m =
array([[121, 132, 128, 124, 131, 121, 120, 134, 136],
       [120, 143, 135, 126, 130, 123, 128, 144, 139],
       [119, 140, 126, 137, 133, 132, 125, 136, 122],
       [106, 117, 131, 126, 133, 124, 114, 133, 146],
       [120, 130, 128, 136, 119, 118, 116, 142, 135],
       [126, 133, 121, 132, 123, 126, 124, 135, 132],
       [122, 140, 132, 123, 133, 123, 125, 139, 139],
       [120, 133, 123, 139, 126, 130, 123, 135, 126]])
The 4th entry, reading row by row -> 124
The minimum: 106
The top-right entry -> 136
The top-left entry: 121
The 5th entry from the end, reading row by row -> 126
Find the 2nd entry on the diagonal from the top-right corner.
144
The third-last entry, reading row by row: 123
Find the largest entry in the first column.
126
The second smallest entry: 114
The third entry, reading row by row -> 128
Find the entry directly below the largest entry.
135
The largest entry in the last column -> 146
Find the entry directly above 143.
132
The smallest entry in the last row is 120
The fourth-last entry, reading row by row -> 130
Find the 2nd entry from the end, reading row by row.
135
The bottom-right entry: 126
Find the 3rd entry on the main diagonal.
126
Find the entry just right of 117.
131
Find the entry directly above the smallest entry.
119
The entry just right of 137 -> 133
The entry just left of the largest entry -> 133
The entry just right of the smallest entry -> 117

[150 128 155 144 133 132 152 133]
The entry just left of 144: 155
The entry just left of 128 is 150

Questions about the matrix below. Indices start at 0.
1) Give the entry at row 0, column 2.
2) Give the bottom-left entry.
3) Give the entry directly above 130.
4) Give the top-left entry.
5) Give the top-right entry.
6) Give the bottom-right entry.
7) Give the entry at row 0, column 1.
8) Give the entry in row 2 and column 2.
[[108 127 121 139 134 133 124 124 124 110 115]
 [104 124 105 126 112 108 136 113 142 117 102]
 [136 119 126 132 137 130 131 120 124 110 133]]
1) 121
2) 136
3) 108
4) 108
5) 115
6) 133
7) 127
8) 126
